Each path below is one point turned by a fixed rotation once a step. After each direction that follows a path, write how fast that rotation turns it, in degrees a step (0 if it stays still).
Each turn is a multiple of 5 degrees from 10 to 175, or 0.
Each row of a path follows its step; steps can be skipped.
Path 1:
step 0: [-21 -17  28   5 -22 -38  29  -5  16 -30  -5  -3  13  -3 -12  16 -11  -8
  19  16 -17 -13   9  25 -12 -12  31  -2   5  28  -6   2  19 -33  -6  22
  11 -23   3  -8   9 -10   8  11   9  29  -1 -27 -27  15   7]
step 2: [-17   5  -9  43  -5   9  17  17 -20  29  -5 -18 -20  18   6   1 -27  21
  15  18  -1 -48  -4  16   0  17 -16  23  -4  13  -5  18   0  -9  26  19
   9 -14  27 -12  28 -19   5 -14   7 -28  23   8   4   7  -5]
step 5: [ -2   3 -28  25 -18  -5  19   5  13  -1 -11 -25   6  14  -9  -7 -24 -23
  24  13 -11 -43   7  37   0  -9 -27 -12   9   7   7  -3 -29 -13  -1  21
  12 -12  38 -21  -8  -6  28  14 -10  24 -13   2 -23 -13  -4]
step 9: [ -9 -27  10   5 -27 -36  30  11  -3  -1  -8 -15   3  18  -2  -1 -30  14
  18 -18  10  20 -10  13 -21   3  19 -30 -14 -33  -4  15   6   2   8 -13
  14  25  13   0  33 -24   3 -26 -11  21  31 -10  13  12  14]
step 12: [-13  19 -14   9  -2 -40  20   0  -4  10 -31 -14  20   7 -33   6 -10   9
  28   3  15  13   4   2   0  46  36   4  20 -15  -4  16  -4  -8  34  19
   9  -1  28 -13  22  15  -6 -12  -9 -11   7  -8  -7  -4  30]
step 15: [-13  -2 -18  30  -7  -5  10   1   8 -13 -43 -15 -20 -22   1   5 -31   3
  18   6 -10   4  14  27  -7  -9   9  13   2  -3 -16 -18  -6  10  35  15
   9  31   3 -13  40 -11  14  -8 -28 -21  18 -27 -21 -20   2]
step 18: [ -1   2   3  17 -22  -1 -17 -27  -2   5 -43 -36 -18  28  -4   1 -18   6
  26   8  -1 -14   5   3  -6  26 -11 -18  25 -12  -5 -43  -4 -10  10  19
  12 -11  20   8  17   5  34 -15 -26   3  17 -11   9  24   1]
step 19: [-18  -7  13  30 -54 -27  13   2  -7  24   3 -13   1  11  34   2 -28   0
  -2  33   0 -18  -2   0 -14  20  -9   9 -11 -10 -11  28   3  -3  17  15
  12 -38   9  18   9 -23  -2   7   5  35  -6  14 -14   3   1]
step 23: [-21  10 -28  14 -15  -5  13 -36   2  -3 -23  27   9  17   5  11  -8  -5
 -14 -17 -25   6  17  29 -22  -1   3 -21   0 -49  18 -31  20   6  22  11
  25  17  26  12  10   7   6 -29   1   1  -3  -9   1  10  -2]
step 28: [-35  -1  -1   8   9  -6  31 -15   7   0  -7  -3 -16  -2 -12  -7 -24  -7
   6  19 -10 -13  -1 -20  -5 -11  21 -13  26 -34  -3  13  35  -3  20  47
  29   2 -10  25  18 -25  14 -17  -8  -4  22  -5 -14   9  25]
[  3  -3   6  -2  -1   5  -5  -1   2  -3   0   5  -3  -1   4   7  -8  -1
  -1   5   2   9   2   6  -3 -14  -3  -8   4  -2   6   8   0   4   3   4
   7 -10   8   0   0  -3   6  -3 -11   2  -4   2   2   2  -4] : 80
[  0  -4   8  -7  -3  -3   5  -4   0  -2  -2  -7  -3  -7  -4  -6  -2   9
  -6   2  14 -10   4  -6  -5  -1   0   5   6  -4   2  -1   6   2  -1  -2
  -5   4   7  -3   3  -1  -6  -2  -9   2  -7  -5  -5  -1  -3] : 115
[  3  -4 -11  -1   2   3   3  -2  -3   0   1   0 -18  -3  -2   6   6   7
  -5  -9  -5  -4  -2   0 -12  -5   6   6   1   0   3   9  -4   1   1  -2
   5   1  -6  -4   1  -1   2   0   0   4   8   1   0   4  -1] : 55
[ -3  -1  -5   2  -2   2   0  -1   0  -2  -3  -8  -9  -1   5  -8   0  -7
   2  -1  -1  -6  -1   1   9  -2   3   0  -3   7   4   3   0  -5  -3   0
  -1 -10   6   2  -1  -9 -11   9   3  -2  -4   9   1   4 -13] : 130
[ -7  -8   8  -6   4   5   3   4  -5   7   7  -1   2   7 -15  -1   1  -4
   5  -2  -7  -4  -3  -4   0  -6  -7  -1  -5  -2   9  -1   0   0   6  -9
   4   2   3   2   5  -2  -1   0   0  -7  -2   7  -4   3   4] : 100
[ -1  -1  -5   7  -5   6   2  -5   5   6  -2  -6   4  -5   5  -7  12  -5
   4  -4  -4   7  -3  -1   2 -10  -1   6  -2   4  -1  -2   3   5  -1  -6
   9   6   5  -7  -1   1   2  -2  -4   2  -9 -10   0  -2   2] : 40
Path 2:
step 0: [  2 -15   9 -12   2  20  20 -44 -16 -16 -25   6  -1 -11 -20   6  63   2
  10  11 -14   6  20  -2 -19 -11 -21  23   5  18 -13  -5  -7  36 -24   0
  23  18   5   4   2   2  -8  19 -26   6  -3  -2  -7   9   6]
step 3: [-18 -19   0  -1  28  -3  -4 -17 -11  12 -20  19  11 -24 -22  15 -48 -30
  -3 -11   4   4  -8   0 -26 -13  -1  -8  -3  19  -7 -31  -5   8 -30  -7
   9 -24 -17 -25  10 -29   9  11  -6 -24 -13 -11  29 -23   2]
step 4: [ 32 -34  11 -12   7   8   1 -16  -9  20   7  -5  14 -11 -11 -15 -14 -37
   7  31  20  11   7 -13   1 -11  44  11  23 -33 -11 -19 -17  -2 -19 -21
  15  22  17  13   4   5  -3 -30   2  13  10 -22 -17   0  15]
step 8: [ -5   3  30 -25  21  31  21 -20 -26 -23 -10  25 -21 -15 -17  -7  21  -6
   1   6 -13 -24 -14   4  -7  -2   6  -8 -47 -24 -20  -2 -26   0   6   5
  17 -15  34 -15  10 -10  -5 -12   6 -17  -6   2  17   1  28]
step 10: [-10 -20 -11 -10 -21 -22  28  -2 -39  -8   3  16 -15 -26  10  10 -21  -4
  -7 -10 -13 -11   3 -13  23 -11  -2 -19 -13  37 -19   8  19   8  -5   6
   2 -22 -14 -34  14 -31   2   3 -26  13  27 -13 -15  -7 -32]
step 13: [ 38   8   5   6  23  49   2   7   4   0  19  17 -12 -14   0   9 -12 -23
  14  15   3  22   2 -31  -7 -25  21 -14   0  -3 -11  13  18 -24   0 -26
   5  14   9 -30  -1 -12 -19 -24  -9  -8 -13 -13 -30  30   6]
step 17: [ 22 -21   0  13 -11  -8  14 -26 -53 -17 -10   8 -48   8   0   5   0  20
  -1 -16  17 -23  -4   4 -11 -18  -5  -1 -31  -6 -21   4   4  16  11 -20
  -7   6  -8 -18   8  -4 -12   0  -6 -21   5 -37  13   1  35]
step 25: [ 11   4 -13 -14  29   6 -18 -10  -9  -2  10  10 -16 -11 -25 -13  24  -3
  10 -27 -17  11  -9  19 -22 -30  18  35 -27  23  17   6  23  22   7 -25
  12  24  -7 -15  14  -6 -10   8  28 -32  -9 -17 -14  24   7]
step 27: [-23   4   4 -25 -11 -12  27   0 -40  11  13  -1  16 -33 -17   1  18  -5
  -8  16 -11  -9 -13 -32 -32   3  40 -15 -25 -11 -11 -17  -5  -5  -6  -1
   5 -10  27  23  18  -5 -18 -15  -4  21  14   4 -25  19  13]
step 28: [-24   9  10   0 -14 -23  10 -34 -19  -4  -5   4  -8 -37   0  18  -2   6
   6  20 -23  23   6   2 -21 -25  15  11  22  28 -29  10  -8 -14  19 -21
  15   5 -28  -4  -2  14   7  14 -25   5  12 -17  47  -9  -4]
[  4  -4   6  -1   2  -2  -5  -9   1 -10   2  -5   2  -1   1   2  -5 -11
   2  -5  -7  14   6  -4   1   5  -4   2   1   3  -2   2   9  -1   1   2
   1   8   5   1   1  -7   0   5  -3   0  -3  -9  -3  -4  -8] : 115
[  5  -1  -4  10   3   8  10  -5  -1   6   7   5   0  -1   6   8  -6  -5
  -5  -2  -1  -6  -2   7   0   5   4  -6 -11  -5  -6   1   1   0   4   3
  -8  -6   5   4   4  -6   0   3  -3  -8   0   0  -1  -5  -3] : 155
[  0  -5  -1   0   0   2   1   7  -1   4  -1  -3   9  -3   1  -3  11  -1
  -4   6   4   8   3  -5  -4  -1   6  -1  -3   0  11  -3  11   8  -3   2
 -12   4   6   2  -2   3   2   8  -6  -8   1   3   3   7   0] : 160
[  6   0  -6   1   2   5   3   4   6  -2  -3  -2   6  -1   2  -4 -13  -3
  -3   6   4   1   4  -3  -8  -8   0   0   8   3   3   6  -5  -7 -10  -2
   3  -8  -3   4  -4 -10   5   0  -9   0   8   0   2   1  -3] : 40
[ 4 -3 -3 -4  4  8 -3 -6 -4 -3 -1  7  6  3 -2 -3 -9  3  3  0  2 -4  2  1
 -3 12  0  4  1 -1 -4  3  2  1  5 -2  0  8 -1 -4  3  7 -6  9 -4  7 14  4
  1 11  4] : 170
[ -7  -4   4   2   4   3   0   6   6  -2   2   4 -13  -6   1  -6   0  -4
 -12   3  -6   4 -11   5   1  -2  -3   0  -5   3   3   2  -3   3   0  -1
  -3   6  -3   6  -4  -3 -13  -1  -3   8   6   2   0   4  -6] : 25
[  2  -3  -2  -1   3  -7  -2   1   1   5  -2   0   6   1  -8  -3   0  -1
   3  -8   0  -3   5   7   6  -8  -5  -5  -3   2   4   4  -4  -4   8  -9
  -4   0   5   1   1  -6  -1   5  10  -4   3   3  12   5 -12] : 80
Path 3:
step 1: [  7  10  23   8   5 -29  30  17   0 -28  11 -20  27   4 -18   8  -7  28
 -33   0  18  18   1 -17 -11 -18   9  10  -3 -28   9 -30  25  35  18 -15
  14   8  21   8   1  -7   7 -12  -1  13  18   5  -3  28   9]
step 3: [  4 -14 -15 -17   8  -3  -8 -23 -18  21  26  -4 -29   5 -17  11  37  22
   9 -15  13  19  -7  16 -23 -32  -7  17   9  -4  11  -1   2  11  12  -2
   9   5 -18  -7  28 -32  24 -27 -23  19   6  10  21 -28  -7]
step 4: [ -2  -5 -27   2   9   1  19  36 -15   7  24 -10  16 -16 -17   4 -26  12
   3 -15   2   4  30  -2 -32 -21 -18  22 -16  11   5  -3  17  11   3 -15
  16   9  13  -4  30  -5  12 -27 -49  26  -5  -1  16   1   4]
step 7: [  7  10 -25  -8  14 -17 -33  27 -36 -14  27   0  14  -1  12  -1  12   3
   4  -2  11  18 -20  20 -30  29 -13   6 -13 -22   8 -23   9   6  30  15
   4 -15  15  22  28  13  -2 -26 -11   6 -18  -3  22  -7   1]
step 8: [  7  -5  -3  -3  -4 -32 -19  25 -10  25  19 -14   9  -1  -1  -4 -36  23
 -16 -10   0  12  14  -4 -12   2  -9  24  18  -9  -4 -35  -7  -4  26   4
 -10  -1  35  37   7   7  36  -9  26  14   6 -13  15  24 -15]
step 17: [-14   3  14   6   1 -10   4  23  21 -28  36 -16 -10  -9   4  13   6  24
   2 -12  20  13 -29  -3 -30  10   7   9   7 -51  -1 -24 -16 -11   6 -18
 -19 -11   0   0 -10 -19 -18 -17  -3  37   4  -6  13 -12 -24]
step 20: [-16 -16  -3 -20 -11 -16  14  22  10  23  30 -13 -15  13 -19 -11  -9   9
  -2 -24 -18  22  -7   6  -7 -33  27  32   6 -16  11   6 -24 -14   1   6
 -10   9  18  21  24 -40  -5 -18 -22  -2  -4  -8  28   1 -14]
step 23: [ -2 -19 -10 -17   6 -43   7  21 -18  -7  -2 -23  15  19  -6 -14  21   7
  15  15   6   9 -17 -16  27   8  22  40  20 -29   3 -34  -5   4   9  10
  14   9 -11  13  24   9  23 -16 -21  -3   0   0  19  18  -4]
step 25: [ 14  15  -3  -9  19 -18 -27   8 -15  21  37  -1  -9   5 -30  -5  -6  15
   4  -7  22 -27   0  -2 -22   4 -28   0  12  -8  -7 -10  19 -23  34  17
  -7  -3   9   5  -3  -3  19 -28  16  40  22  -3  -2 -24  21]
step 28: [ 14   4  -3  10 -21 -24   4   1   2 -18  18   3 -11 -22   2 -12 -13  -8
  -6  -9  35  20 -35   3 -20   2 -11  -2  11 -17  20   1  -7 -15  18 -15
  16  -5   4  17  -4 -44  15   0   1  34  29 -22  18 -38 -15]
[ -4   2  -3  -7  -3  -2  -3   4   4  -3   2  12   2  10  -4 -14   1   4
   1   4  -4  -7  -4   4   2  -1  -1  -4  -7  -3  -6   9   6  -6   2   8
   1   4   2   1   3   4  -4  -2  -5  -2   3   7   8   0   5] : 160
[ -7   4   3  -7  -8   2   3   2   0  -3   1   1  -3  -5  -2   8   5   0
   3   4   2  -8  -7   0   3  -3  11  -4  -2  -4  11   4 -13  -4   6  -2
  -4   7  -5   0  -6  -4   2  -4   3  -4  -5  -5   6  -2   3] : 100
[ -9   8   4   9  -3  -1   8   2   0   5   3   6  -2   7   3   0  -5  -4
   4  -2   8  -2   1  -6   2   2  -5   4  -6  -2   2   0  -2  -8  -3  -8
   7   5  -3 -13   9   2  -4   7  -4  -1  -1  -8   0  -2  -6] : 65
[ -1   5  11   5   4  -3   0   2  11  -4   8   1   1   6  -3   5   3   0
  -1  -4   4  -7   9 -12   0   4   2  -5   4  -2  -3   1   2   4   1   6
  -7   0   2  -4  -9  -4 -11  -4   2   4   1   4  -7   0   7] : 90
[  0   1  -2   4   2   9   7  -5   8  -8   3   2  -2   0   0   0   1   4
  -7  -3  11  -2  -5  -1   0 -14  -1  -7  -4   0   3  -3   5   0  -2  -8
   2  -1  -3   6  -6   5   5  -2  -4  -4   9   7  -3  -5  -6] : 25
[ 3 -2 -1  4 -3 -3 -1 -5  4  3  0  3  1 -7 -5 -3 -9  1  3 16  2 -7  5 -4
 -1  0 -2 -4 -4  0 -7  3  2  4 14 -5 -1 -2  6  2 -2 -7  3  9  8 -1  5 -5
  0 -3 -6] : 110
[  4   0   2   0   3   2  -1   4 -10   2   2   0  13  -3   5  -4  -7   7
   5   0   2  -4   2   2  -2  -5  10  -7  -1  -5  -3   0  -4   5  -8  -7
   3  -1   0  -2  -1   3  -7   6   0   4 -11   7  -1 -11   2] : 145
Path 4:
step 2: [ 18  14  -3  32 -27  11  -7   6 -31 -18 -36  29  -4   1 -13  19  18 -15
 -15  12  15  17  15 -22  21  23  -4   0 -22  31  -9 -28  -7  -2   5  -2
  -9  18  18   3 -28  13  -6  15  25  38  -5  10 -11   2   8]
step 8: [ 20   8  16  35  -8  19 -37 -20 -24 -17 -15  43   6 -11 -12  33   4  -6
 -12  15  32  -2  -2  -4  22   6   2   8 -15  24   0 -19 -15  18  -4   5
  11  12  19   1  18 -23   1  21  -4   3   4  30   3 -23  24]
step 9: [ -5  -9  -2  12  10   6   9 -20 -12 -12 -15   3  -8  -3   3  20 -15 -19
  -8  21  20 -12   4   5  -7   7  35 -14  -6  20 -31 -14 -29 -20   7  47
 -17  -4  -4 -15 -26  -1  27 -19   6  45  28  21  13   1  11]
step 11: [ 17  -4   0   3  37  23 -40  -8  -5 -12 -31  11  18 -15 -12  43  -5  -4
   5 -19   8   7 -14   1  -9  -2  13 -10  -2  18 -21 -24   9   5 -23  13
 -50  -3  20 -30   2 -17  10  12  -6   9   0 -14  26  -7  11]
step 12: [-18  -1  -6   9 -12   5 -22 -15   3  -7  27  14   5   3  11  28 -11 -22
 -23  32  41 -18  14 -31 -13 -12  34  21  19  31  -6 -24 -10  15  -3  19
 -12 -14  -5   2  10  -4  -9   2  -9  24 -15  12  32 -18   8]
step 16: [-13  12 -25 -10 -13   6 -14 -23 -12  -9 -13  -3  15 -22  -5  32  -6 -40
 -25  13  39  23  17   9  30  -8  26   0 -15   7  -8 -24 -10   8  -2  -9
  -2 -28 -25  11 -22 -11  24  14   4  17 -30   9   3   8  -8]
step 20: [ -2 -28 -29 -16 -18 -12 -23 -15 -38   0 -16 -17   5  -6 -12   5 -10   0
  23  20  31   3  10 -30  17   2  14   9 -24  19  -2 -28 -21 -17   8  -1
   2 -23   8 -18  -7 -27  10  20   0  36   9   9  -8  -9  31]
step 21: [ 15  -3   0  16  -1   0   1   6  -9  -9 -14  16 -15 -21  -3  35  15 -24
  11   3  19   2   2 -30  18  19  -3  30  10  34 -27 -14   3 -37   8  25
   5  11  21 -14 -29  16  10 -27  -2  14 -40   2 -22 -12  -4]
step 25: [ -3 -12 -42  27  -3   4 -23  -8   6 -15 -11   0 -21  -1 -21  44  19  -5
  20  34  14   3 -32  -9  -1  -4  -6 -10  30  12 -18  -3   1   7   3  11
  -7  -8  23  -5 -10  -8  45 -20   8   3 -20 -11  15 -21  -1]
step 27: [ 19  -7 -15  34 -27   5 -18  10 -26  -4 -37  28 -10 -12  15  30 -11 -20
  -1  12  37   6   5   4  13  14  28  -4  11  37  -2 -33   1  -6   6  -9
   1  16   1 -28  -3  13   1 -13  -9  15 -14  27  -5 -12 -13]
[ -5  -9   0  -1  -1  -7   3  -3   7   5  -7  -7   2  -6   0  -3  -7  -1
   0  -8  -2   3   8   1  -5  -6  -4  -3 -12  -3  -5  -4  -7  -4   2   1
  -5   6  -8  -3   3  -9   2  -2   1   2  -1  -1   8   1   7] : 170
[  7   0   3   2   5  -4   3   1  11   6  -1  -2   8   4   2   5   4   1
   5  -7   8  -3  -7   5  -2   0   2 -13   2   4  -1  -4   7  -4   5   1
   3   4   6  -5  -7   8   2 -11   4   0   1   0  -1   0   4] : 175
[ -1 -12  -1 -11  -4   1   2  -6  -2  -1  -4  -2   1   1  -1  10   8   4
   0  -4  -4  -3   0   9  -3   4  -8   2   0   5   1   1   4  16   0  -2
   2  -2  -9   6  -6   2   5   2   7  -1  -1   1  -1  -6   2] : 120
[  3   4   0   9   2   0   6  -5   2  -3  -4   5  -1   6  -3  -9  -3  -3
  -1  -4  -9  -4   3  -1   2   2  -5  -7   1   1   2  -2  -1  14  -2   5
   1   0   6  -4  -4  -1 -10   3  11   3   1   8  10   6  -3] : 10
[  0  -3  -1  -5  -1  -9  -1  -1  -3  -2   0 -10   0  -4   6   5   2  -2
  -3  -5  -1   3  -5  -2   1   6  -2  -3   2   2   1   9  -1  -5   0   7
   5 -11   8 -12   1 -11   6   4   5  -3  -2   2   0   5 -11] : 70
[  5   1  -8  -3  -4  -9   1  -1  -3   3  11   8   8  -1   5   0  -5   0
  -9   0   5  -3   0  -1   3   4  -3  -4  -4   4   6   4  -9   2  -1 -11
   4   1   9   9   1  -2   1   0   2   3  -5  -7   5   2   9] : 175
[-2 -2 -1  2  2  4  0  5  0 -5  4  2  0 -5  8  8 -5  5  0  7 -3  0 -2 11
 -8  6 12 -6 -2  1  1  2 -6  9 -8  4 -2  7  2 -3  5 -1  0 -5 -8 -6  2  6
  9 -5 -2] : 20
[  0  -3  -8   0   1   5   4   0   7  -6   3  -4  -6  -1   2   3   3   1
   3   4  -4  12   6  -7  -5   2  -6  -5  -7  -1   1   1   0  -2  -6  10
  -1   3  11  12   0   4   1  -6   5   5   0  -3 -10   3   0] : 95
